0: [ 88  88  93  98 104 124 181 133 108 125 255 135 108 123 110 117 115 255
 191 105 107  97]
1: [255 117 116 115 108 106 111  92 104 120 154 255 135 123 105 118 102 111
 113 107 114 120]
2: [113 255 166 115 111 111 122 104 108 122 110 151 194 143 108 102 154 102
 113 105 115 115]
3: [117 104 108 106 108 111 184 255 113 128 115 166 255 175 116 102 216 112
 117 120 135 128]
4: [136 183 127 116 114 108 115  94 102 119 103 104 106 122 114 165 102 108
 110  99 103 108]
5: [255 112 116 116 110 109 112  95 147 167 116 103  98 111 105 113  97 103
 109 129 141 185]
6: [167 117  95 103 108 114 111  95 105 114 106 111 110 120 111 121 106 175
 192 116 113 112]
7: [255 115 113 114 109 104 109 103 113 127 112 126 215 169 134 117 102 108
 116 109 118 120]
8: [110 109 114 147 194 129 116  94 231 149 105 103 110 122 115 124 121 255
 197 110 112 109]
9: [109 104 109 167 126 112 118 101 111 120 103  96  97 118 113 129 114 213
 212 118 121 122]
10: [165 205 126 116 117 113 110  92 102 118 233 255 112 119 104 118  99 106
 115 112 110 111]
11: [108  92 102 105 100 103 119 255 102 114  99  97 118 131 255 121 228 127
 126 114 111 120]
12: [ 93 112 150 153 109 104 111  99 158 163 113 103  99 112 109 119 101 106
 109 233 205 173]
13: [115 105 114 119 117 145 172 117 171 178 107  99 106 119 112 199 103 105
 115 111 116 120]
14: [105 244 194 115 110 109 120 100 181 131  93  83  91 107 105 125 128 110
 115 101 106 110]
15: [102  94 107 113 245 201 115  91 104 116 213 107  95 109 104 116  98 182
 218 116 116 114]
16: [105  91  94 101 109 181 133  97  99 114 197 255  95 107  98 120 139 116
 122 121 122 117]
17: [110 101 107 106 167 186 104  86 103 119 112 103 104 120 117 122 105 110
 123 116 120 129]
18: [102  90 103 183 109  98 106  88 255 159 102  95  98 110 107 125 151 106
 112 105 111 108]
19: [255 104 107 117 119 115 115  90  95 107 228 109  89 109 102 115  93 102
 104 107 111 113]
20: [108  96 102 111 116 109 153 255 104 113 107 145 252 174 121 133 108 103
 121 113 114 112]
21: [238 104 119 124 119 115 119  92 121 138 116  99  98 110 104 111  99 108
 120 113 119 122]
22: [115 110 124 129 121 124 189 255 102 112 101 176 233 163 118 115 144 198
 134 107 114 121]
23: [ 98  92 103 105 106 114 150 112 101 115 188 216 104 111 109 126 107 147
 171 107 106 104]
24: [255  96 107 123 124 120 128 109 113 124 207 110  98 114 107 119 104 107
 105 100 104 112]
25: [116 255 196 112 103  99  96  82  98 112 104 105 147 155 239 123 103 107
 119 250 223 176]
26: [207 111 125 133 131 129 130 103 105 114 101  96  91 108 107 161 103 107
 113  99 104 106]
27: [143 199 134 123 118 116 123 103 109 120 108  99  99 118 108 118 101 104
 107 164 169 199]
28: [100 104 128 171 114 113 110  93 108 118 106 132 205 159 122 120 101  98
  99 227 210 196]
29: [106 101 114 128 203 208 111  89  92 113 104 102 105 126 115 132 208 113
 114 108 102 106]
30: [114 250 203 121 123 118 126 104 109 110  93  90  90 106 105 122 109 114
 120 119 126 133]
31: [104  90 107 115 107 113 193 224  93 109  93  98 190 181 242 203  96  96
 109 101 105 115]
32: [105 100 132 182 119 120 127 102 113 123 186 229 103 105  91 103 136 147
 122 104 113 114]
33: [102 113 164 188 105 107 107  88 255 160  97  96  99 114 112 123 106 140
 189 123 117 110]
34: [114 102 112 114 107 103 147 255  97 114 106  95 113 135 255 119 106 115
 123 255 255 255]
35: [103  99 104 170 136 113 116 102 120 138 142  96  86 104 105 113 180 179
 127 101 111 111]
36: [105 103 112 118 121 129 196 151 114 129 114 115 224 188 201 120 193 114
 117 107 109 114]
37: [107 107 119 127 122 116 132 255 103 113 102  99 176 180 255 128 169 108
 110 102 105 110]
38: [ 98  95 113 122 233 169 115  85 176 177 105 101 104 112 105 114 221 111
 107  99 104 104]
39: [212  98 101 107 100 101 111  95 107 118 107  95  99 113 105 115 114 182
 141 109 112 116]
40: [102  99 112 120 194 255 122  95 105 114 137 255 143 121 113 147 122 110
 112  97  97 102]
41: [103 248 159 111 113 112 121 109 118 126 110 145 192 146 114 126 120 111
 110 101 101 104]
42: [118 103 114 122 118 115 174 255 100 108  99 103 194 183 228 125 215 163
 141 128 131 128]
43: [117 104 111 111 106 145 155  97 108 112  99  93 104 119 113 137 122 104
 113 106 116 119]
44: [ 93  80 100 209 123 120 125 101 123 112  98  91  88 105  99 107  91 102
 116 255 255 241]
45: [110  97  99 104 108 159 127  98 113 127 164 110 103 109  99 118 102 105
 113 118 125 128]
46: [100 106 140 212 117 113 117  97 104 117 103 104 104 113 109 124 204 168
 132 116 116 109]
47: [ 97 100 113 117 222 224 115  98 108 127 255 131 100 118 109 116 211 147
 119 104 108 109]
48: [106  94 101 108 170 123 114  95 114 127 113 108 112 126 119 184 111 116
 119 112 112 118]
49: [248 102 114 122 120 114 119  96  99 106  98 172 194 142 116 122 101 111
 115 103 114 114]

[ 93  81  97 112 180 137 116  91 172 127  97  93  96 116 107 119 102 108
 123 248 212 162] 12
[122 112 122 122 108 107 191 168 104 118 110 112 224 194 198 120  98 162
 197 117 122 129] 36
[ 96  91 101 115 205 132 119 103 242 153 113 105 107 114 107 113 225 121
 108  98 111 108] 38
[113 103 117 210 125 122 129 108 213 191 102  95  95 115 108 128 147 114
 122 119 124 123] 18
[ 95  81 100 113 112 109 185 255 109 128 255 193 107 117 107 170 106 111
 119 107 108 103] 23
[105  94 113 127 127 195 155 109 106 116 110 216 234 157 111 201  97 100
 112 107 110 114] 40
[111  97 116 119 120 177 163 107 114 129 110 118 240 188 170 118 151 107
 124 111 116 120] 36
[114 255 255 119 108 109 111  86 100 121 108 103 103 112 104 115 101 165
 217 129 124 120] 30
[103 166 197 130 117 124 129 108 204 181 110 102 104 113 104 119 102 106
 123 222 188 145] 12
[172  95 110 122 115 109 116  93  98 114 106 102 103 118 113 153  93  92
  99  89  98 101] 26
[ 96  96 109 112 112 116 172 255 107 116 255 170  99 113 108 176 101 111
 110 103 108 108] 23
[ 94  92 107 120 165 240 113  87 101 117  97 142 217 152 114 122 206 133
 123 109 101 103] 29
[126 255 187 113 101  99 107  89 255 180 114 105 101 108 105 110  95 105
 112 125 136 177] 14
[110 237 154 103 107 105 122 106 114 128 112 105 100 118 106 118  99 111
 121 175 174 197] 27
[106  92 109 113 150 253 123  95 104 112 255 143  97 110 105 120 103 164
 208 117 113 111] 15
[100  89  97 110 108 109 173 255 111 125 123 255 196 142 113 127 115 253
 187 108 108 111] 22
[108 187 206 128 116 118 123 106 193 169 100  96  93 112 106 120 171 108
 111 102 107 113] 14
[108 100 113 127 247 170 127 105 177 138 117 110 108 122 110 122 110 252
 217 104 104 111] 8
[136 208 138 116 115 123 127 103 110 124 105 100 108 131 120 139 114 111
 115 114 121 120] 4
[111 130 177 166 108 112 108  87 107 106  86  95  96 109 116 128 222 115
 118 107 119 126] 46
[144 176 131 123 115 104 106  86 132 152 115 106 104 114  98 110  89  94
 104 153 155 189] 27
[108 106 111 113 108 113 132 255 178 138 111 109 109 131 125 193 112 113
 111 107 111 115] 13
[ 95  89 103 105 102  95 129 255 106 126 118 131 255 195 152 199 107 100
 109  89  97  94] 20
[104  96 110 114 115 128 198 161 255 175  98  98  97 117 115 204 109 114
 120 109 109 113] 13
[111  96 104 105 106 102 156 255 107 116 106 151 255 178 125 118 106 226
 233 115 120 119] 22
[108  97 118 195 110 113 118  97 105 121 110 144 238 181 139 129 215 121
 122 110 117 116] 36
[101  96 100 108 235 173 110  88 240 148  99  95  96 113 103 116 190 107
 104 102 109 106] 38
[118 107 105 113 130 210 140 105 105 110 109 126 255 196 153 142 110 105
 117 118 121 127] 36
[115 100 110 190 118 110 121 106 255 192 103 100  99 117 111 127 206 104
 111 103 107 122] 18
[124 255 152 107  97  96 105  88 157 124 105  94  94 103  97 112 178 100
 104  98  99 104] 14
[ 95  85  99 119 227 178 122 101 105 116 101 100 100 120 118 126 187 113
 112  98 101 105] 29
[ 91  92 104 121 216 134 105  87 255 165 105 101 105 119 111 127 236 136
 110  96  99  99] 38
[107  95 108 114 112 142 179 123 109 133 115 112 225 196 206 117 231 138
 119 107 114 113] 36
[108 100 115 124 151 246 125  94 104 113 118 236 218 146 112 112 159 100
 110  99 107 113] 40
[101  91 103 114 147 255 128  97 108 115  95  92 120 143 255 131 113 255
 218 103  98 106] 9
[ 98  91 105 120 120 173 161 110 121 144 140  99  99 115 108 125 178 193
 132 103  97 104] 35
[105 137 195 174 116 113 116  95 255 190 100 101  99 113 110 119  98 106
 121 255 231 162] 12
[109 109 114 124 121 118 129 255 109 121 108 106 124 135 255 120 230 117
 117 118 111 114] 11
[129 206 136 114 103 100 105  88 104 126 113 108 111 122 112 144 105 109
 110 105 112 117] 4
[111 101 115 182 136 106 107  87 207 192 111 108 102 108 100 124 124 109
 120 113 110 114] 18
[ 99  90 102 147 147 114 113  91 110 131 115 111 112 115 110 123 104 108
 127 249 202 145] 12
[239  82  99 104 105 108 117  96 104 121 130 255 157 135 116 126 103 106
 106  89  97 104] 1
[235 171 122 123 111 101 106  87 255 194 102  95  93 107 107 115  90 100
 109 112 122 159] 5
[104 136 182 155 110 109 116 101 107 119 117 236 187 141 113 122 108 119
 135 202 175 132] 28
